Each row has a name. Each question is about the rows just above it.

(77): [133 137 139 138 136 133 130 128 127 129 134 141 150 160 170 179 185 189
 189 187 183 179 173 171 169 169 172 175 180 183 186 186 184 181]
(169): [102 101 102 105 108 112 117 121 126 129 133 136 138 141 142 144 145 146
 146 148 149 150 149 149 148 148 147 145 144 142 142 140 141 141]
(44): [141 138 136 136 138 141 145 150 154 158 161 163 164 165 165 166 166 168
 169 171 172 173 172 170 166 160 153 146 138 132 127 125 126 128]
(37): [119 127 135 140 145 149 152 154 156 157 160 163 166 168 170 171 171 169
 166 162 158 154 151 148 146 147 149 151 154 156 157 158 157 154]
The row named (77): -> [133 137 139 138 136 133 130 128 127 129 134 141 150 160 170 179 185 189
 189 187 183 179 173 171 169 169 172 175 180 183 186 186 184 181]
The row named (44): -> [141 138 136 136 138 141 145 150 154 158 161 163 164 165 165 166 166 168
 169 171 172 173 172 170 166 160 153 146 138 132 127 125 126 128]
The row named (169): -> [102 101 102 105 108 112 117 121 126 129 133 136 138 141 142 144 145 146
 146 148 149 150 149 149 148 148 147 145 144 142 142 140 141 141]

(51): [110 128 129 105]
(169): [147 123 119 154]
(44): [139 108  92 145]
(162): [108 126 124 102]
(108): [ 77 118 112  64]
(138): [122 157 183 116]
(74): [149 102  83 160]
(77): [112 137 143 106]
The row named (77): -> [112 137 143 106]
The row named (108): -> [ 77 118 112  64]
The row named (162): -> [108 126 124 102]
The row named (44): -> [139 108  92 145]

(77): [108 139 156 149 165 137 115 137 113  85 144 121 179 133 155 111 123 126
 144 153 124 144 131 125 110 128 115 172  85 180 135 114 162 168]
(162): [142 120 111 118 108 126 132 127 136 160 128 136  97 128 126 134 137 130
 118 122 132 111 129 123 149 134 129 114 147 101 120 143 108  99]
(169): [142 120 111 118 108 126 132 127 136 160 128 136  97 128 126 110 137 130
 118 122 132 111 129 123 149 134 129 114 147 101 120 143 108  99]
(108): [142 120 111 118 108 126 132 127 136 160 128 136  97 128 126 134 137 130
 118 122 132 111 129 120 149 134 129 114 147 101 128 143 108  99]
(11): [125 129 125 118 138 114 113 131 127 106 153 125 133 125 152 117 137 121
 119 133 130 141 129 124 137 122 122 145 104 128 130 134 156 130]
The row named (77): -> [108 139 156 149 165 137 115 137 113  85 144 121 179 133 155 111 123 126
 144 153 124 144 131 125 110 128 115 172  85 180 135 114 162 168]
The row named (108): -> [142 120 111 118 108 126 132 127 136 160 128 136  97 128 126 134 137 130
 118 122 132 111 129 120 149 134 129 114 147 101 128 143 108  99]
The row named (169): -> [142 120 111 118 108 126 132 127 136 160 128 136  97 128 126 110 137 130
 118 122 132 111 129 123 149 134 129 114 147 101 120 143 108  99]
The row named (162): -> [142 120 111 118 108 126 132 127 136 160 128 136  97 128 126 134 137 130
 118 122 132 111 129 123 149 134 129 114 147 101 120 143 108  99]

(138): [129  97  91 188  84]
(77): [167 152  81  82 120]
(74): [118 105 113 127 186]
(162): [129 184 173 181 186]
(37): [143 181 131 135 160]
(219): [ 93  96  82 134  93]
(169): [167 167 159 121 158]
The row named (74): -> [118 105 113 127 186]
The row named (162): -> [129 184 173 181 186]
The row named (219): -> [ 93  96  82 134  93]

(157): [ 63 187  82  94 105 188 181 130  80 106 159 126 187 147 129 139  86]
(37): [ 85 180 167  77 134  67  67  72  78 103 160 104 180 135 140  96 110]
(44): [193 180 178  95 167 123  79  97 122 109 122 156 148 147 142 108 117]
(74): [163  96  94 129 106  88 106  65  65 158 183 154 149  96 186 134 117]
(219): [ 86  73  90  90  75 103 144 170 125 150  63  74 154 104 162 172 189]
(51): [101 117 175  84  66  86  71 175 192 100  81 110 152  82  67  78  74]
(169): [187 190 109 178 106 135  67 118 145 180  96  63 182 108  70 180  76]
(11): [180  89 174  78 165 107  89 104 167 191 130 108  66 153  85  80 106]
(138): [193 180 178  95 167 123  79  97 122 109  71 156 148 147 142 108 189]
(108): [150 166 112 146 164  73  76 122 110 189 110  95  89 135 115 155 178]
The row named (108): -> [150 166 112 146 164  73  76 122 110 189 110  95  89 135 115 155 178]
The row named (138): -> [193 180 178  95 167 123  79  97 122 109  71 156 148 147 142 108 189]
The row named (11): -> [180  89 174  78 165 107  89 104 167 191 130 108  66 153  85  80 106]
The row named (51): -> [101 117 175  84  66  86  71 175 192 100  81 110 152  82  67  78  74]
The row named (157): -> [ 63 187  82  94 105 188 181 130  80 106 159 126 187 147 129 139  86]
The row named (169): -> [187 190 109 178 106 135  67 118 145 180  96  63 182 108  70 180  76]

(169): [132  58 156 149 138 138 123 137 149 137]
(74): [135 125 137 132 129 129 123 135 136 125]
(108): [144 121 140 141 129 129 123 131 161 124]
(219): [125  81 147 137 138 138 127 135 151 137]
(157): [131 116 146 137 128 128 123 129 158 127]
(51): [147 121 137 142 129 129 123 132 151 122]
(37): [141 122 134 124 128 128 128 132 140 119]
(44): [135 121 130 130 129 129 136 128 134 121]
(138): [135  79 140 137 141 141 123 134 151 145]
(162): [135 121 140 143 129 129 123 135 157 125]
The row named (138): -> [135  79 140 137 141 141 123 134 151 145]
The row named (74): -> [135 125 137 132 129 129 123 135 136 125]
The row named (169): -> [132  58 156 149 138 138 123 137 149 137]

